Named moves, each a turn or a mirror, and the order they were made in; the first pair answered
Y:
[ -2.7   4.1 -11.3   0.3   4.1  -0.6  19.3  20.4  26.8 -12.1  -5.5  15.2
   3.6   1.9  -0.5  14.4  -5.8  13.2   5.0  -0.3   4.3   2.5   2.3  -9.9
 -12.9  15.4 -19.5  -0.8   9.1  -0.5  -0.1  16.0   8.0  -2.9 -18.6] -> [ -3.8   3.9 -14.5  17.7  10.3   3.9   2.4  22.7  16.0  -8.9   3.8  16.4
 -22.4  16.8 -12.9  12.4   6.7  15.0 -15.8  -8.7  -7.3   9.0  -3.0  -3.7
  -9.8  10.2  -0.1   6.2  -6.1  -3.6   2.8   6.3 -12.9  -1.1   0.2]
[ -2.7   5.0  -0.5   6.8   4.7  -6.0  -3.0   3.7  22.7 -20.1   0.5   1.2
 -14.2   8.9 -14.1  -4.1   7.7   2.9   8.4  11.0  -9.7  16.4  -1.0   4.1
   2.2   0.2  -1.0  29.2   0.6  -3.3   4.0  -1.9  -2.3  -9.7  15.1] -> [ -1.0   7.4   2.6  -5.0   1.3  -8.4   4.4   3.4  28.0 -23.0  -3.4   0.2
   1.6   0.6  -7.0  -3.2   0.6   1.8  19.0  14.5  -2.2  10.7   1.7   0.6
   1.2   2.6 -11.6  24.2   8.7  -0.1   1.5   4.0   8.5 -11.1   4.6]
[ -0.9  14.4  -8.0   4.6   6.8  -2.1   9.6   9.2  22.4  -7.0  -3.1  12.0
   5.3   6.7  -8.4   2.1  -7.3   9.9  17.7  -8.1   5.4  -9.2   2.9 -13.9
  -0.7   9.4 -23.0   3.1   0.3   2.8  -1.1  14.7  15.9  -1.3 -11.6] -> [ -2.8  13.6 -12.6  19.2  12.2   2.0  -4.8  10.8  12.3  -3.5   4.3  11.8
 -20.2  18.6 -19.9   0.3   4.8  11.0  -0.2 -14.7  -5.4  -1.9  -0.9  -9.0
   0.8   4.5  -7.0   8.9 -14.8  -0.8   2.9   6.4  -1.9   2.0   4.3]
H:
[ -8.3  -3.8  -2.1  -1.0   3.9   9.5  -8.0   5.3  -3.7  -3.9   4.8  -1.2
 -17.2   1.7  -6.2   6.4  17.2   0.1 -13.6  -0.6   7.0  11.9   4.5   1.0
  -1.4  -2.6   6.8  -6.1   3.7  -2.0  13.3   0.3 -15.4  15.5  11.2] -> [ -8.2  -4.6  -0.2  -4.5   3.7   9.7  -8.2   3.4  -6.8  -0.5   5.4  -3.2
 -15.1   0.5  -2.9   5.8  18.5  -2.1 -13.9  -0.5   6.6  11.1   3.8   2.4
  -2.0  -3.3   7.1  -5.8   2.8  -1.7  14.6  -1.5 -15.0  16.4  10.4]
[  1.9  12.7   4.2  27.7  -5.6   1.1 -10.9  -9.9 -13.1  -6.4 -12.5 -23.6
   4.7  16.4  12.5 -16.8  10.2  -1.0  13.8   7.8  12.9  14.6  -3.9   5.1
   7.8  -2.5   0.7  12.7   0.7  -1.1  -4.4  -5.0   6.0 -17.8  19.2] -> [  2.0  11.8   6.9  26.1  -7.0   1.3 -10.2 -10.5 -13.8  -4.9 -11.9 -23.6
   5.0  14.9  13.4 -17.0  10.3  -3.4  14.2   9.0  13.5  14.2  -3.8   5.7
   8.1  -3.0   1.5  12.0   0.5  -1.1  -5.5  -6.6   5.1 -17.7  19.1]
[  0.6  -0.2  15.1  10.2  -1.7  -8.8 -17.7 -22.9 -18.6  -5.5 -10.9  -7.6
   7.7 -20.3  -6.1 -15.3  -3.5 -16.1   8.6  10.9  11.6   5.7  -4.7  10.2
   8.7 -14.0  12.9   3.3  -4.6   1.2  -6.6 -15.1   8.1  -6.0  26.7] -> [  2.0   8.1   2.4  27.1   3.3  -9.1 -19.0 -14.0  -3.8 -16.9 -13.7   3.7
   2.1 -11.0 -22.0 -13.5  -4.4  -1.7  12.5   8.1  12.2   9.4  -1.5   2.6
  12.2 -12.2  10.9   6.2  -1.4  -1.2  -8.0  -6.6   7.9  -9.7  31.9]
R:
[ 27.5  -5.3   3.5   5.9  -3.8  -8.4  12.6  10.0   4.6   3.8  -9.8  -8.7
  -7.7   4.4 -14.0   6.3  16.7  17.7   7.1   1.1 -28.5  -4.8  -3.1  -1.8
  15.1 -12.1  -5.0  17.5  -4.4  -4.2  -1.7   8.4  -0.1  -4.1   2.6] -> [ 26.8  -2.6   0.9  11.7  -4.2  -9.4  12.9  11.0   5.9  -4.4 -13.1  -5.3
  -9.8   4.4  -9.2  17.4  16.1  15.4   9.6   6.5 -25.0  -0.3  -3.5   3.8
  11.2 -10.4  -4.9  13.3  -5.1  -7.6  -1.0   5.7   1.3  -8.0   4.4]
[  9.5  10.7   5.0   3.0   4.8  -8.3   4.9  -5.3   8.8  -3.9  -6.2  -4.5
   5.0  -0.7  -3.1 -12.9  -6.0   2.6  10.9  16.3  -0.9 -12.3 -21.1 -10.7
  12.6  -2.5   6.5  19.1  -0.9  26.8  -2.2  -1.0   9.5  -5.1   3.8] -> [  7.0  13.0   3.5   8.7   4.8  -8.2   5.8  -3.7  12.7 -13.2  -9.9  -0.9
   2.2  -1.4  -0.1  -1.2  -8.1   0.5  13.0  20.2   3.6  -9.1 -20.2  -6.3
   9.7  -1.1   5.4  14.6  -2.7  24.6  -1.5  -2.6   9.9 -11.2   7.4]
[ -1.6 -12.6   3.7 -16.5  -9.9  -2.2  -9.0 -21.1 -20.6  25.9  14.3 -20.7
  12.6 -14.5  -0.1 -33.7  11.5 -16.7 -16.3  -7.9   2.5 -14.8  17.3   2.4
  14.0 -16.5   8.3  10.2  -2.6  -3.5  -5.3   5.7  -8.3  12.7  12.7] -> [  2.1  -0.6 -13.5  -7.9  -1.9  -3.8   3.4  -2.3  13.7   7.8   8.0  -2.4
  22.8  -6.7 -18.1 -34.9  -0.3  14.8   0.4 -12.4   7.1 -18.4  24.9 -22.8
  19.3  -6.8  -9.7  13.4  12.9  -2.9 -10.5  30.1   6.4  10.0   0.2]
Pairs:
Between the rows of a pair lie two moves.
[ 11.4  17.0  25.7  17.4   7.0   4.5  -6.2   5.8  -5.1 -10.4   3.4   5.1
 -37.5  14.7   1.1   9.4  10.2  10.8 -10.6   1.4 -13.7  10.4 -24.3  11.3
  -7.4  17.3  27.3  23.9 -21.2   5.8   5.3 -14.7  -8.1   0.7   6.4] -> [ 15.2  13.6  40.3 -14.2  -6.4  -3.0  16.0  -5.3  -4.0 -11.2  -9.0  -2.6
   1.5 -13.2  33.5  16.5  -7.2  -5.3  14.5  17.1   3.1   0.9 -20.6  12.6
 -14.2  23.1   4.5   9.8  -1.5  11.4   1.0 -11.4  19.0  -3.4 -20.5]
Y then R
[ -1.0  -0.2 -14.2  -2.9  -7.6  10.0 -15.0  -6.5 -23.4   6.8  -0.1  -8.8
 -11.4  -4.9  -7.9  -2.0  12.9 -13.4   3.3  -1.2   2.5  11.8   4.0  18.3
  -3.7  -2.5  12.7  -8.8   9.9  -4.1  -5.6  -6.4   0.4  -3.2  15.2] -> [  1.4  -0.1 -12.5 -18.7  -7.7   8.9  -7.2  -5.4 -13.8  11.9  -0.3  -9.0
   5.9  -9.0 -13.4 -19.6   5.5  -2.9  13.0  -6.4   3.5  -0.2   8.1   2.2
   0.9  -0.6  -0.8  -4.2  22.0   2.7 -11.6   6.3  10.3   1.9  -0.2]
R then Y
[  1.5  -7.3   4.7 -21.6  -5.9   2.1   6.9   0.8 -10.9  -2.5   8.7  -3.5
  17.8  -5.2  33.4  28.8 -16.6   3.8  -4.9  13.9   6.0   4.3   2.5   9.4
 -13.4  -4.1   0.6 -23.9   7.3  -9.1  -8.7   4.9  20.3  -6.2 -14.2] -> [  3.7 -11.5   6.6 -35.0  -4.9   2.9   3.7  -0.3 -14.4  17.1  17.2 -11.1
  23.7  -2.6  20.9   0.6 -15.5  11.1  -8.1   3.9  -2.7  -8.6   3.8  -4.8
  -6.0  -6.9   0.5 -12.6  11.7  -1.7 -12.0  13.4  18.1   4.7 -21.7]
R then R
[ 10.0   9.6   7.7  12.2   2.4  -6.8  17.8  -9.0   9.7 -17.0  -8.4   4.9
   1.8  11.5  -8.7  10.3  -2.0  -1.6   3.8  14.6   7.5  14.4 -14.8   2.9
  -6.9  -8.9  -2.3   9.3 -14.7   3.2   7.0  -8.2   1.8 -17.6  10.9] -> [ 10.7   2.6  18.1  -5.6  -4.0  -8.8  20.6 -17.1  -0.5  -5.6  -6.5  -5.5
  14.7   1.3   1.9   1.0  -3.6 -11.9   6.5  17.8   8.9   8.1 -15.0   3.8
  -8.2 -11.4  -6.0   8.2 -11.7   7.4   6.3 -10.7   6.1 -13.7   2.5]
R then Y
[ -4.1   9.1   6.5 -10.3  -8.6  -8.3   2.2  -1.8  11.4 -11.2 -12.4  -1.7
   8.0 -12.7  15.8  -0.7 -20.7 -10.0  20.6  11.5   6.1   2.7   1.2  -5.4
  -6.6   0.6  -4.6   0.8   2.6   4.9   4.0  -2.6  16.3 -13.8  -0.5] -> [ -7.9   6.4   9.9  -5.3  -9.3  -6.8  -1.8  -6.3   2.4 -10.3 -13.1  -5.5
  -0.3 -12.5  20.5   3.8 -15.4 -18.6  14.5  14.5   5.8   8.0  -1.0   4.5
  -7.8  -0.9   3.6  -0.6  -4.5   2.9   5.8 -11.8  11.4 -15.7   8.0]
H then R
[ -2.9  -7.4   0.5 -12.8  -3.6   0.9   4.1  -3.1   6.4   0.5  -0.5   4.4
  11.4  -8.6  -1.3 -16.2  -6.5  10.8   9.7   5.1  -6.8 -13.5   7.1  -5.3
   2.5 -10.6  -5.1   3.1  -1.4  10.6   4.2 -10.2  13.2   7.7 -10.2] -> [ -3.3  -5.4  -0.3 -10.5  -4.0  -0.9   8.3  -3.0   9.1  -7.5  -4.5   6.8
  12.6 -11.2   6.5  -2.8  -8.1   8.5  13.3  10.8  -1.3  -9.4   7.3   0.6
  -2.4  -8.1  -7.2  -2.9   0.1   7.6   5.5 -12.0  16.5   2.5  -9.9]
R then H
[  5.6   0.7 -14.9  -7.8  10.6  13.1 -10.9  -6.4  -0.7 -14.0  19.0  11.2
  -5.7  14.1   5.3  14.8   2.5  25.9  -4.7 -30.9   0.7 -10.3   1.8 -22.7
  -1.3   8.3 -14.2 -24.1   0.8  -2.5 -20.7  20.7  13.4  -2.8   1.7] -> [  2.1  -6.8  -3.4  -7.0   5.4  12.8 -18.4 -17.4 -24.6  -8.6  20.7   0.5
 -15.2   8.7  23.5  26.6  10.5   2.1 -13.6 -23.7   0.6  -3.3  -1.5  -0.2
  -7.6   2.2  -2.1 -30.3 -12.6  -4.4 -16.1   0.1   3.9  -6.3  12.1]
R then R
[ -8.0  14.8   7.4  13.4  11.1  -7.0   6.5  11.0   3.4 -16.1   4.5   4.1
 -19.0   9.5   9.3  30.6  -9.2  11.9   1.5   7.1 -16.1  -5.5  -4.4 -14.2
   1.7  -7.0  -8.4   5.1 -23.8  -1.9  11.3 -14.8 -11.3   4.0  -4.9] -> [ -9.3   7.7  17.7   1.2   5.6  -8.9   9.2   1.9  -9.4  -9.2   2.6  -6.6
  -9.3  -0.7  24.3  31.6 -10.2  -3.7   4.1  13.2 -13.5  -6.5  -5.6  -6.3
  -2.1  -9.4  -9.1  -0.4 -22.9   0.2  12.3 -21.9  -7.7   3.6  -9.7]
Y then R
[  0.1   4.8  21.3 -13.1 -18.6  17.6  11.5  -9.2  -9.9  17.4 -10.3   9.1
  27.6   3.3  16.0  22.4  -7.5  -1.2  -6.7 -11.3  35.7  11.4  -6.5  19.5
 -16.1  15.2   7.2 -10.8  10.9  -4.4  -1.7  29.7  10.7 -19.0 -14.7] -> [  2.1  15.5   3.6   9.5  -8.8  18.5   4.3   3.6   8.6   5.4 -10.9  24.3
  16.6  19.0 -13.4  15.4  -6.7  24.8  -6.6 -20.8  34.2  14.5  -1.9   5.2
  -8.1  15.4   7.0  -0.1  13.9  -8.2  -4.0  42.7   7.2 -19.2  -4.7]
R then H
[  3.7   5.0   9.7  -1.7  -6.3  -1.2  -2.8  -6.3  -0.3  -2.2  -6.3  -3.3
  11.0  -8.8  -1.1 -11.6  -7.8  -2.2   9.8  14.6   1.4  -9.0  -4.5  -2.0
   8.8  -6.3   0.7  11.0   1.6   8.7   1.6  -5.0  11.0  -5.0   5.5] -> [  3.1   7.1   7.6   1.7  -4.8  -2.9  -1.0  -4.1   1.9  -8.3  -8.8  -0.1
  11.1  -9.2   1.5  -5.5 -10.0  -3.4  12.6  17.1   3.2  -7.4  -3.6   0.2
   7.3  -4.6   0.3   9.2   1.4   6.5   2.6  -5.5  12.8  -6.9   4.8]
R then R
[ -5.2  15.4  14.4  37.8  -0.4   4.4 -10.1  -5.2  22.3 -19.0 -19.4  12.7
 -19.5  10.8 -27.6  -2.4 -12.3   8.3  30.0   3.0   5.3  13.7  -6.8  22.1
   3.0 -22.1  26.9  12.8  27.4  20.6  13.5   0.7  16.1 -12.1  17.5] -> [ -6.7  -0.5  39.8   0.0 -13.4   1.2  -0.1 -22.9   0.3   1.7 -19.0  -7.9
   2.6 -11.6   4.5  -5.3 -16.5 -23.1  35.8  11.1   8.7   5.3  -8.2  32.9
  -4.7 -22.2  21.6   4.4  30.1  28.3  14.3 -10.8  24.3  -9.6  -1.3]
Y then H
[  7.4  26.4 -12.4  -2.5   1.9  -5.1   7.1   2.3  19.4 -26.0 -15.0   4.5
   1.6  -6.1  14.8  25.7  -6.0   9.2   5.3  14.7  17.6   3.5   3.2  -2.7
  14.3   0.6 -12.1  -6.7  14.2   6.4 -19.8  -6.8  18.5  -2.7 -15.0] -> [  4.7  27.0 -14.4  12.4   3.5  -2.4  -2.7   1.0  11.4 -29.2 -14.6   6.1
 -14.0  -0.8  12.4  32.7   1.6   5.5  -2.5  16.2  16.8  11.9   0.4   7.5
  13.8  -2.5  -1.2  -5.2   4.3   1.7 -17.6 -15.0   9.3  -6.6   1.6]
R then H
[  5.4 -15.8 -16.6  12.8 -10.3  11.1   3.4  -2.5  14.9  14.4  10.9 -17.5
 -11.4   1.4  12.9 -10.1  13.3 -21.7  -6.7  14.3 -13.6   9.8  -4.5  16.6
 -25.8  -9.8  -4.0  -5.6  -2.2  -5.3  -2.5 -20.5 -20.0  -2.4   0.2] -> [  8.9  -8.8 -23.8  12.6  -8.4   7.3  16.4   3.3  38.5  -1.9  -0.2  -5.8
   6.7  -3.5   9.8  -6.7  -0.2  -7.6  13.6  16.7  -1.6   6.9   2.8   3.5
 -25.2  -3.0 -22.7  -8.5  15.0  -5.2  -9.5  -4.3  -1.2  -7.2 -12.2]
H then Y
[  1.6  -1.3  -6.2   7.2 -14.2  -2.2  -5.8  -2.8  -3.4 -11.2   2.8 -16.8
  21.0   2.1 -15.6 -16.9  -5.7  -2.2  -2.4   0.3 -13.1  -0.2 -10.7  -8.3
   8.1 -26.6  -0.3  -0.1  12.8   7.3  -6.9  -5.9   8.3  -1.8  -2.1] -> [  1.9  -4.4  -2.9   1.8 -17.7  -3.5  -0.5  -5.1  -5.8 -12.3   0.3 -18.5
  26.1  -3.4  -4.8  -9.0  -7.8  -9.3   0.6   5.7  -9.3   1.4 -11.0  -2.9
   3.9 -24.8  -3.1  -5.6  13.6   5.9  -5.6  -9.9  10.3  -4.3  -5.7]
R then H
[-16.9  -5.8  18.0 -13.4  -4.7  -2.0   9.7  -1.9  -1.5  19.1  14.7  -7.5
  -9.8  17.7  33.2  11.3   3.6 -19.8 -14.2   8.4  -3.2  -1.7 -12.6   5.2
  -3.1  12.1  15.8   1.1 -10.5   0.5   9.0 -18.2 -14.4  10.1  -7.1] -> [-13.4  -4.4  19.1 -28.2  -6.1  -2.7  16.8  -0.1   8.6  26.3  16.9  -7.7
   6.8  14.6  26.7  -7.5  -3.7  -7.9  -7.1   2.7  -4.2 -14.0  -7.9 -12.4
   0.8  13.7   2.0   6.2   3.2   7.4   3.8  -3.1  -3.9  15.7 -22.5]
Y then R
